Each named move below is a turn or a mirror, shown by a few rows before and after it. Which moves, in which order, take the first row of each later pair to the second? The first pair is answered.
move K_344:
[-6 -2  5 -3  5  1 13 -1 -4 -7  4 11  2 -2  3 -1  0  4 -1  9  3  5  3 -2
  3  2  1 -2  2 -3  6 -1 -5 -1] |-> [-6  0  2 -2  1 -1 11 -2 -3 -6  3  9  1 -5  5 -1 -2  4 -3 13  0  6  0  0
  4  0 -1 -2  5  1  6  0 -7  1]
[-16   0 -11   6   2  21  -1 -24  26  18  -1 -63  23  -8 -25  -3  20  31
 -13 -37  -2 -25  26  -9   9   5  -7 -16 -45  -4   3  -9  51  29] |-> [-16  -2 -15  10  11  27   5 -18  24  22  -2 -55  27   1 -31   2  20  27
  -4 -45  13 -22  30 -19   3  12  -2 -15 -44 -12   1  -8  46  15]
[ 25 -30 -11 -16  18 -21  36  18  -4 -39 -21  35 -15  17   1  35 -18   5
  28 -30  10  14  -7 -25   4  16  22  10  35 -15 -22 -14 -20 -66] |-> [ 14 -19   6 -21 -24 -56  16 -12   6 -53 -19   2 -33 -18  35   6  -8  28
  -1  16 -53   2 -18  20  38 -18  -6   7  38  32  -7  -9  -2   2]
[  7 -12 -12  -8 -21 -35  11 -21  11 -35  -6  -2 -13 -26  24 -10  14  19
   2  11 -17  -9 -14  -8  32 -27   1  30  21  24 -10 -15  11  10] |-> [ 16 -22 -22  -6   9 -10  27  -1   1 -26 -10  22   3  -3   1   8  10   3
  25 -21  26  -3  -6 -39   9  -2  20  32  18 -11 -18 -19  -1 -36]
move K_292:
[  1 -19  -8  18  -7  -8  -4 -20   5  -2  -4   4 -21   9 -12 -34   7   4
  10  -7  -3   2 -25 -20  10   1  -5  35  29   2  16  -9  12   6] |-> [ -5 -24  -6  27   4 -10   2  -4  -8   5  -3  13 -21  14 -30 -28  -3  -4
  13  -7  -2  10 -18 -16  -1   8  -1  30  27  -3  21  -2   2  -3]
[ -5  30 -10 -44  -3  27 -16 -39  12 -11 -14 -11  28   8  47 -21  -7   0
   1  11  55 -30 -13 -14   9  32  19  -4 -19   9 -14  -7  49 -10] |-> [-24   0   9 -14   1 -46   5  -3 -40 -37 -18   1  -9 -25  26 -15 -39   1
   2  56 -15  -5  -2  41  16   1  23  -6   7  39  17   3  17  35]
[-11  16  15   5  11  26 -18  34 -30  46   7   1 -13  24 -29   7 -13 -13
   5 -18   8  18  21  19 -35  23  -8 -17 -39 -24   8  29   7 -26] |-> [  2  33   3 -28 -35  26 -38 -30  18  21   6 -28 -10   4  35 -23  19  20
 -16 -10   5 -21  -4   7  11  -1 -33  -2 -31   7  -5   9  44   2]
[ 21 -28 -25 -14   9 -22  28  -9   6 -47  -9  27  -5  -9  17   6  -5  21
  16 -18  27  -3  -1 -31  19 -14  20  21  36  -4  -1 -16 -11 -25] |-> [ 17 -33 -23  -8  15 -26  33   2  -7 -43  -9  32 -10 -10   6  11 -11  16
  19 -17  23   4   3 -26  14 -14  23  17  35  -7   2 -15 -17 -27]
move K_341:
[ -2 -22 -13  -8   9 -19  23   0   5 -21  -6  18 -16  -8  11   7  19  10
 -10   8  -4 -14   7  -9  11 -11 -10  15  16   6   1  -4  -1  13] |-> [ -8 -17  -9   4  28  -1  25  22  -9   1  -2  22  -9   8 -17  16   9  -9
  -3  -5   7  -1  20  -7 -15   8  -5   4   0 -13   4   8  -9  -4]
[-11  -6   5  -4   4   0  -1   4   5   9 -10   9   1  -2 -16  14 -18 -11
  12  10   2  38  -5   3   0  -3  18 -11   3 -21 -11   2 -14  -1] |-> [-16   9   9  -9  -9  13 -16 -12  19  21  -6  -6   4  -2  -6   4  -8  -8
   1  14  -3  31 -11   7   5  -3   9 -17 -10 -16 -11   5  -2  10]
[-29  -1  19   4 -17   4 -20   6  -7  10   5 -26  -1 -21 -11   6   6  13
 -16  -7 -31   9  -1  12 -18  21  -9  31   2  42 -20 -13   7  29] |-> [-28 -15  13   5 -10 -17  -8  14 -16  -9  -2 -13  -8 -26 -12  12   1  16
  -7  -6 -28  12  -1   6 -14  14   0  38  19  41 -22 -20  -3  26]
Now pairs of rows:
Between the rows of a pair lie 2 to 3 moves.
[ 29  15 -55  -8  -7  -5  13 -26 -17   4  15  15  -2  24   7  -3   2  -4
  25 -31  61 -12  -9 -18  -2  14  25  26  29 -14  16 -30   2 -34] |-> [ 27   1 -55  -6 -13 -35  22 -25 -27 -17  10  19 -16   9  14  -3  -3   3
  24 -17  40 -11 -12  -7  13  -3  25  32  47   0  20 -35  -6 -16]
K_292 K_344
[  1  11  20   5  -6 -12 -14  -1 -12   4   5 -21  -7 -11  21 -15  -2   4
 -28   8 -34  16   2  24   8 -24 -26 -20  -7  24  -8   5   9  21] |-> [ 18   9  -1 -14  -8   5 -10 -23  12  -8  -1 -17   7  -5  42 -15  14  16
 -21 -14   6  -2  -6 -16  18 -18 -23  -5   1  16 -26 -14  24  -5]
K_344 K_292
[  5  -8   7  -1 -17 -20  13  -6 -14 -17  -9  10   0 -15 -14   3  -4   9
  -1  13 -19   1  10  -8  -9 -39   3  10  20   4  -6 -11  -1 -13] |-> [  3   5  14  -2 -27 -11  -1 -13  -7  -6  -6  -4   2 -14  -6  -5  -1  11
 -14  22 -27  -4   7   0  -6 -39  -8   2   9  11  -4  -8   8   1]
K_292 K_344
[ -1 -11  -2 -14 -46 -53 -23 -23 -15 -37   7   2  17 -28  27 -13  19  11
  10  21  -9   1  18  -5  43 -38  27  30 -22   7   3 -43  13 -34] |-> [-19 -13  15  15 -16 -50 -18  23 -57  -5  15  17  16 -11 -24   3  -4 -19
  16  21 -19  32  42  21   4 -18  38  10 -41 -11  20 -20  -9 -40]
K_341 K_344 K_341
[  5   3   4 -20 -10   4 -13 -46  13 -30 -16  -7   3  16  25 -16  16  21
  -8   4  22  -3  -6 -35  46 -15   0  13 -10  17  -1  -6   5  15] |-> [ -1   2   7  -3  20  31  -3 -12  -9  -1 -11  12  13  41 -16   0   2  -5
   5 -19  49  16  10 -41  11  13  17   3 -25 -14  -2   6 -13 -19]
K_292 K_292
[ 36  36  24   5 -22  36  10   0  16  -7  31  12  12  -8  23  14   9  -8
 -17 -44  30 -11  -8 -57  25   4   6 -14 -42  29 -40 -28  10 -24] |-> [ 32   8  22  10 -26 -24  29   7  -5 -51  24  24 -14 -36  31  15  -5   7
 -13 -22  -6  -6  -9 -38  47 -26  10  -2  -7  53 -30 -34  -8   5]
K_341 K_341 K_292
[-18  10 -13   2   3  18   8 -28  -6   9 -16  14  18  -2  12   3  -1  19
 -10 -12  46   5 -29  -3   4  -7  -6  10  19  -3  -8  15  19  12] |-> [-25   3  -8  17  17  10  15  -3 -27  10 -15  23  13   2 -11  13 -15   7
   0  -8  36  22 -18  10 -10  -5   1   7  21  -8   1  22   4  11]
K_341 K_292 K_341
[ -6  35  10 -22   4  31  -9 -12  12  23 -16  29  15  17 -35  -9 -14 -14
   8  10 -10 -12 -19   3   4  43  11   7   7 -23 -11  11   0  -6] |-> [ -3  38   7 -28  -2  31 -12 -18  21  21 -15  26  17  15 -29 -12 -10 -10
   5   9  -9 -17 -23   0   8  40   9   7   8 -24 -13  11   5  -3]
K_292 K_292 K_292
[ -9  15  15 -24  14 -12  41 -18  15  -7  26  39 -22  32  -1 -10   2  36
   8   5  33 -32  12 -15 -10  -4  23   6   6 -18  12 -20   1  -2] |-> [-14  34  24 -29   2   0  26 -31  25   8  32  22 -20  34   7 -21   8  36
  -7  11  25 -36   6  -7  -9  -4  12  -2 -12 -10  15 -13  12  13]
K_341 K_341 K_344
[  8 -13   1  19  31 -16  35  25 -27  18 -39  18   5  11 -27  40 -45 -32
  11   1  -3  25   6  32  -1  14  24 -16   0   4  32   1  -6 -30] |-> [  3  31  13  -3  -9  19  -9 -24  16  48 -27 -31  17  12   8   9 -16 -23
 -27  15 -19   1 -14  46  16  14 -14 -29 -35  27  28   9  34   5]
K_341 K_292
[ 17 -23 -26  -6   5 -26  11  12  -5 -12  -1  11 -33 -11   2   2   1   6
  -3 -16   2 -18 -15   1  -7 -32  23   3  30  -2   0 -42  21  14] |-> [  6 -18 -15   5   6 -30   7  17 -14   1   3   7 -38 -13  -7  -2  -5   1
  -7  -2 -19  -7 -11  24 -14 -34  18  -6  22   4   9 -31  16  29]
K_341 K_292 K_292
